Each row is where one point has got to under a steady rotation. How many ticks took it there?
The counts run from 0 to 692.
[  2,  11,  14, -11,   6, -12,  10,  -1,  12, -18,  -5,   7,  -2,  -6,  -8,
  11, -12,   1,   1,   3,  -6,  -2,  11,   6,  -6,  21,  -4,  -9, -30,  -5,
  20,   0, -20,  18,  16,   7, -13] : 141
[ -5,  -4,  -7,  23, -18,  19, -15,  12,  14,  14, -26, -10, -16,   9,  14,
  -3,  23,   8,   4,  -5,  -5,  -5,  -2,   6,  -1,  -8,  12,   7,   7,   2,
 -12,  17,   1,  -1,   8,   3,  -9] : 640
[-10,  -6,  10,   9,  -5,   6,  -6, -14,  23,  17,   3,  10,  -2,   7, -12,
   2,   8, -14, -12,   5,  27,  10,  -7,   2,  19,  -3, -17, -14,   7,  14,
 -13,   1,  12,  16,  15, -13,   7] : 385
[-24,   8,  15,  -6,  13,   8,  -5,  14, -28,  -3,   1,  -3,   0,  -9,   4,
  -4,   1,  21,  -9,   7,  -1,   0, -10,  -3,   3,  16,   5,  16, -25,  -1,
  10,  -1, -10,  10,  10, -15,   3] : 626
[  2,   3,  18,  -4,  14,  -3,   3,  -6,  -4,  -7, -18,  10,  11,  10,   1,
  -4,  20,  -6,  -5,  -4,  27,  13,   3,  14,   5,  23,  -4, -24,   7,   2,
  10,  -4,  19,  -8,  -8, -16,   7] : 131
[ 28,   7,  25,   0, -12, -10,  -3,  -9,  23, -10, -11,  15,   5,  -7,   6,
  15,  13,   0,   3,  -8,  -7,   3,   8,   5, -13,  12,  -9, -13, -11,  13,
 -13,  24,  -5,   0,  -3,   3,  -7] : 222
[ -9,  10,   8,  10,  -8, -23, -19,  -3,   2,  -9, -10,   5,  -5,  -4,  -1,
  11,   5, -10,  -9,  -4,  32,  -3,   2,  11,   3, -15, -27,  11,  -9,  14,
   2,  10,  13,  10,   2, -16,  -3] : 383
[  1,   9,  14,  21,  -6, -26,   0, -15,  -1, -10,  -1,  16,  20,  -9,   2,
  -2,  -5,  -3,  -8,   2, -13, -13,  12,   7, -12, -11,  -9,   7,  22,  13,
  16,   4,   5, -20, -17,  10,   3] : 525
[-16, -15,  -7,  21,  10,  14,  -7,  11,  25,  19,  -5,  -9, -11,   8,  -6,
  -4,   4,  14,   3,  15, -16,  -3,   2,   7,   9,  14,   5,  -5,   2,  -8,
  -8,   0, -11,  10,  10, -17,  -4] : 82
[  5,  -2,  20,  -6, -24,  -6, -14, -16, -12, -18,   5,  20,  18,   0,  11,
  -1, -27,   4,  -1,  -2,   1,   7,  -7,  -4, -16, -10,   0,  12,  -1,   2,
   9,   4, -18,  -3,   4,  17,   3] : 321
[ -6,  -6,  17,  16,  13,   3,  -7, -13,   1,  11,   8,  12,  14,  -2,  -4,
 -10,  -1,  12, -14,   7,  -5,   9,   7,  19,   2,   8,   6, -16,  28,   1,
   0,  -9,  14, -18,  -9, -15,  22] : 606
[-21,   1,   5,   4,   6,   2,  -6,   9, -16,   9,  10,   8, -13,   0,   8,
 -18,  -3,  12,  -5,   6,  16,   7,   5,   1,  24, -12,   2,  17,   1, -10,
  -4, -12,  20,   9,   5, -25,   7] : 461
[ -5,  -8,  15,   1,  -8,   1,  26,  -6,  -3,   3, -15,   7,  16,   0,  -9,
  -7,   1,  13,  -1,   8, -19,  -4, -16, -18,   6,  14,   7, -11,  -3,  16,
  17,   1, -13, -10, -19,   9,  -3] : 358
[  6, -22,   3,  -5, -11, -11,   4, -17,   6,   8,   9,  -3,  23,  -6,  -1,
  -2,  -3,  -3,  -7,   1, -25,   0,  12,   6, -17,  28,   5,  16, -11,  -4,
   3,  -3,   1, -19,   5,   6,   0] : 266
[ -7, -14, -17,   2, -14, -13,   4,  -3,  14,   2, -17,  10, -14,  13,   1,
  -1, -29,   1,   6, -12,   8,   6,  -3,  12,  19,  -8, -16, -15,  17, -15,
  11, -19, -14,  15,   7,   2,  -1] : 594
[ 33,  17,  18, -24, -12,   4,  -1,   1,   4,  14,  -1,  -3,   8,  -9,   4,
  12,  12,  -7,   7,   0, -12,  -3,   7, -11, -14,   9,   1,  -3, -14,   2,
 -11,   5,  -1,   7,  22,  14,   1] : 492
[  7,  -8,   8,   8, -17,  11, -14,  -7,   7,  18,  11,  13,  -5,   7,  12,
  -6, -12,  10,   4,  -3, -12,   6,  -4,  -3,   1, -14,  -4,   0,  22, -11,
 -31,  -7, -10,   3,  16,   6,  12] : 243
[ -5,  -8, -10,  18,   6,   6, -25,  21,  20,  19, -16, -11,  -5,   8,  -9,
   5,   8,   1,   1,  10, -14, -12,   7,   0,   1,  -8, -21,  -9,  23,   4,
   0,  -5,   2,   5,  17,  -8,  10] : 165
[  6, -16,   8, -10,  -9,  14,  18,   5,  13,  -3,   0,  10,   9,  11,  26,
   2,   0,   7,   4,   7,   3,  10,   3,  -6,   4,   1,   6,  -9,  12,   4,
  20,   5,   2, -32,  21, -10,  15] : 661
[ -7, -11,  11,  -9,   7,   0,  27,   4,  -6,   3,  -3,   8,  13,   5, -12,
  -3,   5,  21,   2,   8, -13,  -7, -13, -14,  16,  33,   2,  -4, -11,  11,
  17, -10,  -5,  -3, -15,  -7,   5] : 357
[ -6,  -7, -17,   2,  -4, -16,   7,   2,   6,  -7, -22,   1,  -2,  15,  -2,
  -9,   0, -20,   7, -11,  25,   6,   9,  18,  17,  12,   0,  -8,  -3, -16,
  20,  -7,  10,  12,   0,   5, -17] : 125
[-17,   8,  11, -15, -22,  -7,   3,  -9, -30,   8,  -3,  -7,   8, -15,  -3,
  -2, -11,  -1, -10,  -5,   9,  -5,  -7,   0,  -2,  -4,  15,  26, -26,   8,
  19, -14,   8,   7,   8,  14, -11] : 195
[-13,   2,   6,   4,   5,  -3,  -2,   2, -21,  -3, -36,   6,   0,   6, -12,
 -19,  -7,   8,   5,   2, -10,   3, -21,  -4,   7,   1,  -3, -20,  13,  -3,
   2, -13,  -6,  23, -19,  16,   2] : 71
[  1,  11,  18,  10,   5,   1,   3,  -7, -14,   1,  20,  12,  -1,  -8,  -3,
  -5,  21,  12,   1,   8,  -8,  -6,  -3,  -1,  16,  27,  20,  20, -17,   8,
 -14,  19,   2,  -2,  -8,  -7,  -9] : 8
[  6, -14,  14,   0, -23,   9,   9,   2,  10,  -6,   7,   2,  10,   7,  27,
   6,  -3,   8,   0,  -8,   2,   6,   1,   0,  -7,  -2,   9,   1,  -3,   7,
  26,   7,   0, -33,  21,  13,   8] : 662
[  6,   8,   7,  12,  -5,   0, -15,  -4,   4,   8,  13,  -1,   0,   3,  -5,
  -4,  28, -17,   0,  -7,  14,   1,  18,  19,   4,  18,  15,   7, -17, -10,
 -12,  12,  21,  -1,  18,   8, -20] : 476
[-11,   2,   9,  -5,  10, -16,  -3,   8, -28,  -8, -20,   9,   3,   8, -12,
 -15,  -6,  13,   8,   4,  -4,   2, -11, -11,  14,  13, -10,  -9,  -4, -13,
   4, -18,  -4,  25, -24,   7,  -1] : 70
[ 14,  19,  10, -11,  -6,   8, -11,  18, -13,   7,   3,  -6,  -7,  -7,  10,
  15,  -3,  28,   9, -12,  -9, -17,   7,   6,   5,  -2,  20,  16, -16, -11,
  11,   0,   0,  -3,  18,  -6,   5] : 498
[  2,  -5, -12, -20,   0,   4,   2,  14, -13, -10, -22,   0,   2,  16,   6,
 -11, -16,   2,  12,   0,  -2,   8, -10,  -5,   0,  24,   1, -14, -10, -20,
  18, -12, -19,  16,  17,  10,  -1] : 412
[ 21,  15,  -5,  -4,  -9,  -7,  15,  -6,  16,  11,  28,  14,  -6,  -6,  15,
  13,  13, -10,   7,  -4,   2,  -8,  18,   2,  15,   1,   2,  16,  -3,  -3,
  -5,   9,  12, -13,  26,  -4,  -8] : 658
[  0,  -9,  -8,   6,  -1, -13,  -1,  -5,  21, -20,   6,  18, -14,   7,  21,
  -5,  -5,  -6,   3,   7,  18,  10,  22,  22,   4,  13,  -9,   7,  -3,  -8,
  -5,  20,   8,  -6,   6, -26,  -5] : 389
[ -6,  15,   7,   9,  -7, -12,  -1,  -5,   6,   2,  10,  11,   4, -20,   8,
  21,  14,  -2, -14,   1,   4, -15,  -8,  -6,   0,   6, -12,  29,  -9,  22,
  -8,  22, -14,  -3,  19, -11, -10] : 96
[  0,  -3,  15,  -6,  -4,  -5, -24,   6,  -1,   8,  11, -11,  -7,  -2,   7,
   0, -15,  15,  -1, -17,   5,   8,  21,  25,  -4,   6,   0,   6, -22, -25,
   0, -16,  14,   2,  18,   1,   4] : 680
[ 13,  21,  16,  -4, -11,  -3,  -4, -21, -16, -13,   3,  19,  13,  -3,  25,
  -2,   5,  -6,  -3,  -4,   6,  13,  -6,   3, -17,   7,   8,   2,   1,  -3,
 -14,  12,  -9,   3,  18,  15,  -9] : 404
[-18,  -7, -12,  23,  12,   3, -10,  14,  20,   5, -14,  -7, -25,   6,   0,
  -1,   0,   9,   4,   4,  -3,  -3,  -2,  14,  10,  22,  -2,   0,  -8, -12,
 -16,   6, -11,  19,   7, -14, -10] : 81
[ 10,  14,   0, -25,   4,  18,   5,  -1,   9,   8, -20,  -2,   7,  -5,  -4,
   7,   4, -13,  -6,  22,  -4,  -4,   5, -11, -12,   1,   4, -17,  -1,  10,
  13,  -1, -14,  16,  27,  -4,   6] : 490
[  2,  -9,  -4,   2,  -1,   7,  10,  -9,  -2, -19,  -1,  26,  15,  24,  -1,
 -20,   1, -15,  12,  18,  11,   4,  10,   2,  12,  12,   6, -16,  12,  -1,
  25,   4,   3,  -3,   2,  12,  -2] : 396
[-13,   1,  -4,   3,   2, -17, -26,  -8, -22,   7,  -2,  -6,   9,  -5, -23,
   2, -10,   8,  -5, -17,  10,  -8,  -6,  22,   1,  19,   3,  15, -13,  -8,
   6, -16,  -4,  18,  -6,  -5,  -1] : 339
[  8,   1, -10,  16, -17, -26, -18,   7,   7,  -7, -19,   7,  -9,   1,   7,
  -1,  -7,  -6,  18,  -3, -16, -15,   2,  -2,   3,  -5, -20,  12,   2,  -9,
 -18,   9,  -9,  17,  -7,  13,  -6] : 162
